In the data rows, the value 128 means zero.
Here is a table of points, one per row:
[165  86 107  80 107 196 199 146 110 114 159 164 125 117 146 162 148 152
  71 128  84 156 125 113  67 104 102 102 133 126 170  96]
[131 117 120 113 116 150 126  61 139 133  77 161 160 117 120 177 133 111
  91 122 155 146 138 216 126 135  88  87 102 195 105 121]
[120 144 119 110 137 152 104 145 163 194 136 126 106 120 177  65 214  63
  70 116  85  82 117 177 142 106 132 132 140  68 126 130]
[ 58 141 112 101 173 179  46 121 105  89 150 138 134  92 149  78  94 112
 137 172 133 123 115 132  83 106 132 122 143 101 181 125]
[ 70 123 133 156 158 117  85 156 126 126 116 100 125  82 121 148 164  69
 166 101  89  96 145 102 189 175  93 122 112  73 159 157]
[124 122 241  65 159  91 173 187 128 163  67 114 175 115 105 108 142 133
 150 144 169 147 151  57 115 116 101  94 209 159 117  68]
[102 120 122 121  92 118 123 101 171 158 162  84  79 145 119 118  79 129
 111 160 169 148  61  76 165 116 123  90 144 168 105 134]
[ 97 161 156 105  69  84 214 139 123 119 161  69  72 119 140 109 127 142
 118  97 152 128  84 124 130 106 119 166  80 132 135 121]
[ 67 153  81 127 176  60  97 160 159 110 136 195 116 149 143 213 130 131
 135 137 162 144 101 126 110  90 109 123 165 130 192  89]
[107 127 127 129 135 137 213  69 139 185  96 145 124 151 114 118 110 137
 162 131 113  92 144 143 133 189 113 115 125 124 155 165]
[125  91 135 172  92 115  98 136 126 145 190 153 179 130 127 139 142 133
 114 105 168 129 105  96 110 113 149 113 113 122 101 144]
[133 105 112 181 177 135 136  99 119 169 202 147 122 129  93  96 166 126
 138 110 132 112 166 122 103 111 103 110 121 115 102 112]
[118 161 129 148 165 117 192 149 112  92 243 122 122 147 111 125 115 104
  79 164 131  92 126 172 186 159 140 106 127 119 143  71]
[132 105 114  96 138 120  84 131 166 131 153  83 141  94  96 133 155 133
 105 175 179  57 123 131 138 175 162 129 130 143 167 177]
[102  95 105 104 125  81 113 126 109 114  75 117  93 105 119 148 143 104
 143 179 117 118  78 140 104 142 109 122  90  94 101  57]
[149 151 103 201 125 111 130  92 190 138  71 142 105 145  90  86  94 174
 102 101  85  88 130 131 125 124 135 108 115 124 138 115]
[ 63 164  69 149 172 165 118  97 191  78 127 159 121  86 123 104 136 125
 119 104 138 165 138 112 123 181 112 110 153 211 121 103]
[113 156 116 121 105 126 153 123  76  98 160 184 181 125 142 141 148 113
 168 122  97 139 127  89 134 194 136 135  88 163 117 132]
[129 128 128 117 123  67 120 223  93 148  95 121 171  75  85  60  75 109
 100 145 115 177 228 109 124 104 116  72  80 121 101 121]
[137 146 122  88 181 137 133 188 119 136  78  97 155  99  51 160 149 165
  91 132 119 157 121 107 174  87 158  59 103 119  79 157]
[133 125 134 201 114 158 143 164  97 157 103 115 115 120 170 101 120 108
 143 144 194 145  57 118 126 116  99  91  68 168 179 127]
[ 98 121 154 162 130 104 120 174  88  89 122 130 117 152 125 125 116 162
  90  77 109 154 127 135  98 211 162 148 118 133 129 199]
[149 104 119 159 109 174  95 111 146 121 123  76 121  99  51 108 144 116
 145  98 176 144 164 152 128 133  97 133 154 143 127 102]
[142 102 115 200 106 151 176 151 119  84 152 122 121 144 119 141 104 144
 202  93 111 145 181 126 209 117 139 125 174 128 172 107]
[148 111 112 101 112 142 130 163 128 142 133  84 152 132 151 108 102 132
 130 193 142 151  63 125 119 160 154 194 147 128  87 106]
[165 146 137 142 104  76  95 142 115 164 125 169 155 104 151 109 121 174
 108 141 142 146 116 153 113 198 124 191  81 150 147  95]
[149 117 129 170 139 124 115 168 133 134  95 159  74  65 187 109 222 123
 149 128 182 111 135 150 145 125 170 128 169 114 140 100]
[128  94 178 139 183 120 137  75 116 116 152 115  93 112 134 159 103 170
  90  93 195 147 182 127 114 147 132 167 119  94 131 143]
[147 169 162 129  66 118  99 144 186  87 126 162 118  97 143 151 140  86
 143 118 123 135 121 116 130 106 191 126 121 122 109 101]
[172 147 118  86 136 112 126 102 158 181 138 156 132 138 106  90 131 126
 151  63 105 148 149 150 110 128 130 160 143 174 175  91]
[ 87  99 147 125 144 122 128 173 162 102 115 175 122 136 150 107 108 108
 143 150  84 151 122 157  87 108  86 144  88 121 132 182]
[ 90  96  85 129 116  84 129 150 154  92 150 133 116 102 153  84 139 255
 147 177 163  93 135 104 115 120 140 123 110 130 134 145]
[114  86 126 138 139 100 119 151 101 140 148 104 132 166 157 143 117 119
 144 107 111  94  97  60 109 140 154 109  99 137 108  71]
[106 184 166 126 124  94 125 137 128 165 104 156 143 126 163 112 118 147
 140  72  89  86 145 115 154 100 124 138 107 167 105 160]
[135 155 123 132 154  94 131 109 166  99 138 114 210 202 176 144 213 139
 134 190 152 114 117 177 176 104 147 106 137  76 159 134]
[183 112 164 117  83 191 111  98 112 161 196 131 161 121 183 148  52 156
 144  96 123 103 137 179 127 115 117  69 105 118 125 117]
[ 67 223 148 141 121 202 105 153 128 161 116 107 129 174 131 113 138 155
 151 174 142 134 134 121 131 125 146 189 149 121 162 115]
[109  92 118 159 179 158 118 142 136 134 107  97 153 131 140 159 148 170
 101  89  98 157 109 134 133  95  93 210  98 134  97 180]
[106  99 189 116  60 149 110  88 137  67 125 164 162 147 119 108 161 121
 132 147 114 128 173  88 141 133 163 169  97 112  87 109]
[ 90 130  88 111 103  79 151 103 144 156 150 130 154 106 117 116 122  79
 145  90 165 126 106  99 116  90 136 187 134 170 109 169]
[138 104 128 122 132 120 169 123 101 146  92 103 107  73 114 206 111 141
 132 130  98 141 160 206 116 146 141 163 160 138 139 105]
[141 136 100  64 103 187 175 157 110 148  97 150 170 104  98 107 135 179
  94 112 140 175 100  60 165 177 103 104 185  84 149 177]
[199 108  95  71 105 133 190  99 134  75  70 124 108 153 133 107 126 121
  54 122 109 121 155  18 101  82 104 115 117  95 208 118]
[163 103  96 167 119 123 104 131  89 134 109 153  85 136 103 109 142  82
 107 168 132 144  94 114 170 151 126 178 118 106 117  80]
[113 106 124 140  70 128  95 124 112 183 154 182  68 116  85 167 115 102
 123 136 120  97  88  73  96 133 138 107 158 112 108 164]
[187 204 133  96 160 119 167 141 117 144 147 190 117 129  66 122 163 144
 125 147 172 179 160 124 102 137 101 114 133  68  82 167]
[203  98 133 176 138 125 134 134 108 141 102 173  77 184 166 144 115 110
 119 149 133 123 130 108 140 124 165 135 167 162 126 190]
[131  92 204  96 160 119  94  94 125 114  95 121 118 147 111  94 101 147
 134  49 108 150  74 157 144 163 126 119 128  93 210 110]
[153  84 159  90 183 133 141 156  82 101 159 190  97 159  88 113  91 118
 159 115 138  67 120 175 176  72  82 143 131 183 137 178]
[166 100  85 146 104 145 155 175 174 150 112 120 251 129 114 147  73  91
 103  92 124  88 126 120 111 128 101 137 146 110 179 133]
[118  92 138 132 116 121 137 109 132 132 157  89 140 103 177 107 118 105
 122 162 128 191 129 121 165  84 144 131 104 130  90 154]
[169 114  79  88 115 128  95 123 154 119 131 108 108 178 167 116  66 149
 164 104 148  94 191 122 150 150  52 193 144 138 109 123]
[147 111 120 134 104 193 176 159 168 112  91 134 127 152  77 173  85 104
 131 125 197 116 152 171  83  72 145 162  77 110 165 109]
[109 122 111 104  89 110 138 144 122 125 126 122 113 146 135 136  97  94
 214 155 111 208  64 156 158 141 124 122 144 106 108 140]
[160 112  78  89 173 120 159  92 125 119 121  83 124 152 113 117 139 126
 201  41 128 171 117 158  79 106 236 108 127 112 135 158]
[111 141 137 174 119 113 125 142 155 113 164 103 137  94 109 121 156 106
  62 121  75 153 128 168 118 145 122 114 213 144 143 110]
[138 171 120 116 105 119  72 107  76  85 150  89 130 141 100 164 194 122
 135  67 149 159 142 114 152  97  78 136  77 151 152 151]
[100 132 139 108 106 107 114  77 107 185 129 136 119  93 135 162 108 124
 103 209 126 138 152 123 164 141 204 111  78 138 214 123]
[122 163 104 135 228 117 124 113 130 108 154 143 139  96 165 180  64  97
  86 105 142 102 113 105 131 112 143 153 161  71  87  83]
[163 141 189 159 132  96  88  76 134 109 138 113 136 115  92 141 103 103
 124 201 110 156 113 102  92 104 121 183 171 117 129 187]
[154 203 145 177 105 117 146  82 105 116 124 117 121 107  80 138 101 188
 177 107  93  92  98 140 107  99 103  99 127  81 134  93]
[ 80  60 132 127 138 131 149  84 122 139  92 126 171 153  64 115 131 138
 177 134 102  97 166 154 117 124 169 118 149 144 112 108]
[154 122 124 139  99  91 137 119 153 151 128  83 118 139 208 201 143 120
 167 154 121 131 157  98  80 186  80  93 122 111  99 162]
[181 114 125  97 136 108 108 152 203 101 175 118  90 108 131  99 127 136
 165 173  67 137 127 137 100 154 108 108 117 139 107 137]
[103  48 140 105  74 102  89 105  89 144 144 148 127 179 117 137 161 149
 118  87 118 142 150 152 125 105  84 109 191 128 151 119]
Along one direction, these points spread out more than along any other. Take the direction at right angles to it along which they spread out most. Go by this last direction. How far along it is each point below, from 0 to 99? The average is 50, and the first point in the table lies past the average. One standard deviation of the points above along it is 16.
[ 83 172 117  97 115 148 167 122  84 104 124  88  95  89 181 108 159  43
  97 130 152  32 169 155 122 150 145 131 164 104 124 152] >> 45
[178 143 157 156 172 124 127 100 103  96 124  96 167 170 129  89 158  65
 126 177 137 115  73  90  90 159 126 121  99 188 134 114] >> 55
[150 129 113 167 123 152 138  81  59  88  89 133 173  63 172 103 107 174
 163 122 125 106 117 151 100  92 108 109 198 136 116 149] >> 42
[139 122 153 108 177 221 114 128 163 174 160 142  97 103 151 164 148 137
 171 131 108 147 131  68 141 142 147 133  68 146 121 102] >> 50
[100 121 113 127  94 145 134 137 111 143 132 143 145 156  94 131 175 174
 131 127 115  98  74 134  86 128 113 181 106 116  70 105] >> 49
[ 81 132 231 139 102 149 149 143 186  82 104 136 111 129 132 150 123 131
 110  82 113 107 115 143 121 130 107 113 120 150  86 157] >> 46
[125 186 129 117 124 148  81 169  95 147 124  69  98 155 125 178 142 162
 121 145  74  96 155 126 115 101 112 141 149 211 124 140] >> 48
[102 143 105 140 167 111 146  51 135 148 109 145 132 111 143 114 136 130
  99 147  94 151 149 134 204  88  90 145 125 107 101 125] >> 45
[112 175 130 120 164 142  97 135 121 128 109 126 114 208 132 125  94 116
  96 116 210 141 164 159 113 160 122  69 132  58  57 109] >> 52
[ 87 162  87 153 127 139 105 117  98 137 118 109 105 203 144  86 118 120
  82 122  85 174 173 146 102 108 176 108 148 148 126 119] >> 43
[191 120  99  80 100 121  91 123 125  80  98 151 115 128 141 136 107 143
 104 133 127  88  82 130 197 157 176 121 128 172  70 131] >> 52
